Families of rows that turns and mirrors carry onto each other, the same ones carrying the whole set onto itself: the rest of each named row's family, in list order:
5 families of 6 rows:
J_17: [ -6   2 -11  -7 -16   6  -7  -4]
J_625: [-12 -13  19 -12   2  -3  -5   2]
J_107: [-15  -1  12   6   9 -10  -4 -10]
J_586: [-17 -14  18  -5 -10   0   2   1]
J_273: [  0 -25   7  -5   3  10   9   2]
J_501: [ -5   3 -10   6 -12   8  -6 -13]
J_671: [ -7 -13 -18   5   2   5   9   4]
J_778: [ -3   0 -15   0 -12  -2  -6 -11]
J_761: [ -5 -22  -1 -12  -4   4  15   2]
J_543: [ 10   3   1   0   6   3  -8 -16]
J_266: [ 11  -2   5  -5   6   0  -3 -19]
J_405: [ -7  -9 -15   4  -9   4   9   8]
J_806: [ -2 -18   4  -8  -4   9  13  11]
J_888: [-14 -13  20 -10  -3  -5   3  -1]
J_88: [-10   3   8   7  13 -10   2 -11]
J_12: [ -3 -21   1  -6   6  13  13   5]
J_453: [-10  -4 -18   5   3   6   5   5]
J_830: [-17  -7  20  -4  -5  -5   4   3]
J_93: [  8   0   3  -6   2   5  -9 -19]
J_379: [-13  -7 -15  -2  -5   7  16   2]
J_286: [-12 -10 -16   5  -4   8  10   4]
J_382: [-13  -9  22 -10   0   3   6  -2]
J_514: [  4  -1  -3   0   7  -1 -11 -20]
J_752: [-8 -3 15  8 13 -7 -2 -8]
J_584: [  9   0   0   9   2   3  -6 -17]
J_833: [-5 -1 15  1 15 -6 -5 -2]
J_206: [ -4 -23   1 -11   0  10  10   7]
J_46: [  3   2  -9  -6 -17   4  -5  -9]
J_816: [-10  -3  16   3  15  -1  -2 -12]
J_413: [ -3   5 -12  -3 -14   4  -3 -12]

Same family as J_625: J_501, J_761, J_379, J_584, J_833
Same family as J_12: J_107, J_671, J_830, J_93, J_46
Same family as J_17: J_586, J_273, J_266, J_88, J_453
Same family as J_752: J_543, J_888, J_286, J_206, J_413

Families of rows that turns and mirrors carry onto each other, the same ones carrying the whole set onto itself: the rest of each named row's family, in list order:
4 families of 8 rows:
J_44: [-15   7  -4  13   5   1  -7  -5]
J_864: [  2  17 -16 -10  20 -10 -18  -2]
J_655: [-1  4 10 -2 -1  8  7 -5]
J_843: [ 0  3  6  2  0  9 10 -3]
J_418: [-10  14 -15 -11   8   5   3  12]
J_539: [  6  10   8 -13  -1   7   7  -4]
J_239: [  8  -8 -18  -5  11   8  -8  -2]
J_167: [-13  15 -16  -9   8   7   5   6]
J_938: [ -8  25   4  -3  10 -14  -2  -5]
J_977: [ 11  -2   1   1  10  -3 -10 -18]
J_663: [ 10  -5 -15  -5   9  13  -7   0]
J_614: [-11   7  -9  10   0   1 -16  -8]
J_926: [ 0 26 10 -2 14 -6 -1 -9]
J_238: [ 18  13  -6 -21  15  -2  -2   1]
J_424: [ 15  -6  -1  -2   8  -8 -11  -6]
J_613: [  3  -6 -20  -6   6   6  -7   4]
J_741: [  5   2 -15  -4   6  15  -6  10]
J_452: [ 13  12  -2 -17  19  -2   7   3]
J_151: [ 18  12  -3 -17  14  -3   6   1]
J_736: [  8  12  -5 -20  24  -3  -5   5]
J_605: [ -3  10 -18   5  21  -8 -16  -1]
J_898: [ -9  22 -12  -9  10   2   1  13]
J_754: [ 15   4   6   2  12  -8 -13 -11]
J_265: [-5 28  7 -2 10 -8 -1 -2]
J_895: [ -3  13 -12  -5  21  -9 -23  -3]
J_68: [-15   7  -8   9   6   2 -15  -5]
J_848: [ 12   6   5   3  12  -5 -12 -17]
J_269: [-6  8 -6 13 -5  2 -5 -9]
J_481: [-13  26 -10  -6  12   7   2   2]
J_911: [ 6  7  2 -3 -1  8 14 -2]
J_737: [  4  15 -20  -5  21  -9 -16   0]
J_675: [ -2  19   5  -4  14 -16  -3 -15]

Same family as J_418: J_864, J_843, J_239, J_151, J_265, J_68, J_848
Same family as J_663: J_655, J_167, J_938, J_614, J_452, J_754, J_737
Same family as J_926: J_44, J_977, J_238, J_613, J_898, J_895, J_911

Families of rows that turns and mirrors carry onto each other, the same ones carrying the whole set onto itself: the rest of each named row's family, in list order:
8 families of 4 rows:
J_662: [ 14 -12  12  -1  16  -1 -15 -11 -10 -16   2 -18  11]
J_240: [  5 -33   3   7   9  13 -17   7 -17 -12  11 -15  -3]
J_204: [ -4 -29   7   0   3  10 -20   4   1  -1  -5 -12   3]
J_55: [ -5 -15  17  -6   7   0 -11  10 -11   7  26  -6   4]
J_154: [-15  -9  -7 -14  14  -9 -12   5 -30 -18   5 -27  -4]
J_588: [ 10 -20  13  -4  12  -2 -17   5   5 -23  12 -10   5]
J_714: [ -3 -13  -1 -34  16  -8 -14   3 -20  -1  16 -16   8]
J_309: [ -3 -18   1  11  11   4  -6   7  -6  -8   6 -25  -2]
J_973: [ 11 -12   7  -9  16   1 -10 -12 -15   1   6 -20  14]
J_5: [ -5 -26  -6 -18  13   3 -21   5 -39 -14  11 -18  -4]
J_686: [  9  -8   7 -13  18  -7 -19 -12 -21 -25   1 -18  10]
J_179: [-18 -13   8 -14   1   1  -8  11 -28   8   8  -9  12]
J_25: [-13 -10  11 -23  10  -9 -16   9 -27   0  24  -8   1]
J_377: [ -7 -24   7  -7   4   0 -30   5  -8 -28 -10  -9  -2]
J_433: [ -6 -13  -4   0   1 -14 -27   0  -2 -16   2   3   2]
J_375: [  1 -13   6 -26  15 -12 -23   5 -15 -32  11 -11   3]
J_770: [-12 -10  -9 -14   3 -19 -28  -1 -14 -12   3   2   1]
J_793: [  6 -20   6 -14  12   3  -8   3  -1   8  15 -14  10]
J_598: [-10  -9  17 -14   9 -12 -24  11 -22 -25  20  -5  -3]
J_263: [ -6 -16  -6   1   0  -9 -21  -1   0   3   6   1   5]
J_861: [-11 -15  17   3  -1  -3 -18  14 -16 -27   1  -4   6]
J_450: [-17 -20  -1 -28   8  -5 -28   2 -25 -15  -6 -13   0]
J_639: [-12 -11 -11 -13   3 -13 -22  -2 -12   7   6  -2   5]
J_411: [  1 -28   1  -3  11   4 -25   6 -28 -30   7 -15  -6]
J_642: [ -9 -19  16   6  -2   6  -8  13 -10  -1   5  -6  11]
J_945: [-20  -9   9 -18   2  -8 -18  13 -33 -19   2  -7   7]
J_428: [  5  -7   3 -21  18  -6 -15 -13 -26  -8   6 -21  12]
J_951: [ -1 -30  -4  -7  11  12 -14   6 -29   4  14 -19  -1]
J_479: [ -7 -14   0   4  12  -5 -15   7 -14 -32   2 -24  -5]
J_431: [-12 -14  -7  -7  13   1  -3   5 -21   6   9 -29   0]
J_578: [-13 -25  -2 -20   6   4 -18   2 -18  12  -2 -15   4]
J_565: [ -2 -15  22   3   6  -3 -19  12  -6 -17  22  -3   0]

Same family as J_25: J_55, J_598, J_565
Same family as J_642: J_179, J_861, J_945
Same family as J_433: J_770, J_263, J_639
Same family as J_951: J_240, J_5, J_411

Families of rows that turns and mirrors carry onto each other, the same ones carrying the whole set onto itself: the rest of each named row's family, in list order:
5 families of 3 rows:
J_143: [-10 -23  -9 -13  -5   3   9  19   3]
J_556: [ -2 -20  -7 -15  -3 -11  14   8  -5]
J_590: [ -5   6 -17  -7   1  14   2  17  13]
J_193: [-3  2 -4 -9 -4 20 -4 18 11]
J_869: [  9 -15 -11 -28  -2   6 -15   4  -2]
J_576: [-2 13  2 -9 -4 -2 13 12  0]
J_523: [  7   9 -22 -10   6  -5   5  -2   3]
J_272: [  8 -11   2 -28  -6   0  -8   5  -9]
J_780: [  5  -6 -17  -4  -5  25  11  16  -2]
J_65: [ -1 -25 -23 -15   2  -3   6   8   2]
J_985: [  3 -13   0 -26  -7  11 -12  13  -2]
J_910: [ 16  -5 -24  -7   1  10  13   0  -9]
J_456: [ 12   2 -23 -12   6   4  -6  -4   6]
J_51: [  7   9   7 -12  -4  -5   7   2  -5]
J_577: [  9  -1  -3  -6  -8  10  20  10 -14]

Same family as J_576: J_590, J_523
Same family as J_193: J_456, J_51
Same family as J_143: J_556, J_65

Families of rows that turns and mirrors carry onto each other, the same ones carrying the whole set onto itself: the rest of each named row's family, in list order:
3 families of 6 rows:
J_697: [ -2  -8  -7 -17 -33  10   3 -21   7]
J_366: [ -4  -4 -33 -11 -16  16   7  -1  -1]
J_699: [  3 -14   1 -13 -24  -3   3 -15   2]
J_460: [-11 -19 -28  -4  -6  20  -9 -13  10]
J_936: [  2  -3  -3 -19 -13   5   0 -31 -11]
J_454: [  1  -3 -18 -14   3   3   3 -15 -18]
J_397: [  4 -15  -8  -8 -10  -8   4  -3  -5]
J_522: [ -5  -2 -24 -16 -29  20   5 -13   6]
J_8: [ -4   5 -25 -19 -12  20   3 -25 -11]
J_156: [ -7 -23 -24  -1   2  12  -9  -8   6]
J_813: [ -2   2 -12 -22 -18  16   2 -32  -7]
J_958: [-10 -19 -21  -7 -14  22 -10 -21  14]
J_820: [ -8 -23 -10  -7 -16  15 -12 -25  15]
J_978: [ -4 -26 -13  -1   0   5 -10 -11   7]
J_550: [  4  -5  -5 -15  -3  -2   2 -22 -15]
J_63: [ -2   2 -27 -16  -2  13   4 -16 -16]
J_743: [  0 -10 -24  -8  -7   2   6   4  -7]
J_67: [ -5 -26  -6  -4  -9   5 -11 -20  11]

Same family as J_699: J_697, J_366, J_397, J_522, J_743
Same family as J_156: J_460, J_958, J_820, J_978, J_67

Families of rows that turns and mirrors carry onto each other, the same ones carrying the whole set onto itself: the rest of each named row's family, in list order:
5 families of 6 rows:
J_808: [ 22  14 -17  11  16   7  -4   9  15]
J_69: [  6  10 -15 -15  -1   4  27  12  19]
J_541: [ 17  11 -14  15  17   2  -3   8  13]
J_764: [ 20  23 -13  19   7   8  -4   6  23]
J_316: [ -2   7  -9 -14   1   7  22  12  15]
J_601: [19 11  2 12 11 15 -4  5 18]
J_618: [ -3   9 -11 -14   3   3  22  12  15]
J_924: [ 18  22 -11  19   8  10  -4   1  22]
J_7: [ -8  13 -19  -1  -4   1  24   9  17]
J_635: [  3  17  -6 -10  -8   9  26   5  26]
J_530: [ 15  16 -10  23   7   8  -2   2  19]
J_463: [  0  17 -20  -3  -7   1  28   7  23]
J_917: [19 11  3  9 14 11 -5  5 17]
J_703: [ -3  15 -23  -3  -2   4  26  13  21]
J_252: [14 19 -6 21  8  7 -3  0 20]
J_86: [ -8  17 -18  -2  -3  -1  23   6  18]
J_651: [  2  10 -11 -15   0  10  25  15  21]
J_61: [25 14 -1  7 16 10 -2  7 23]
J_839: [ 22  15 -17  15  18   3  -1   9  20]
J_767: [  3   8 -14 -16   0   7  24  10  19]
J_464: [-3 19 -9 -4 -9 11 26  7 27]
J_949: [20 22 -6 19  9  9 -2  2 26]
J_772: [ 19   7 -13  14  17   7  -2  10  12]
J_402: [-7 16 -4 -4 -9  9 22  5 22]
J_135: [ -3  15 -24  -4  -5   2  25   6  21]
J_533: [-1 17 -7 -8 -9 10 24  2 25]
J_986: [24 18 -2  8 10 14 -5  8 23]
J_748: [24 15 -2  6 12 15 -5  5 20]
J_38: [ 25  14 -15   9  15   6  -4  13  18]
J_927: [-6 17 -2 -9 -6  8 22  4 21]

Same family as J_635: J_69, J_764, J_463, J_986, J_38
Same family as J_86: J_601, J_618, J_530, J_772, J_927
Same family as J_135: J_808, J_924, J_767, J_533, J_748

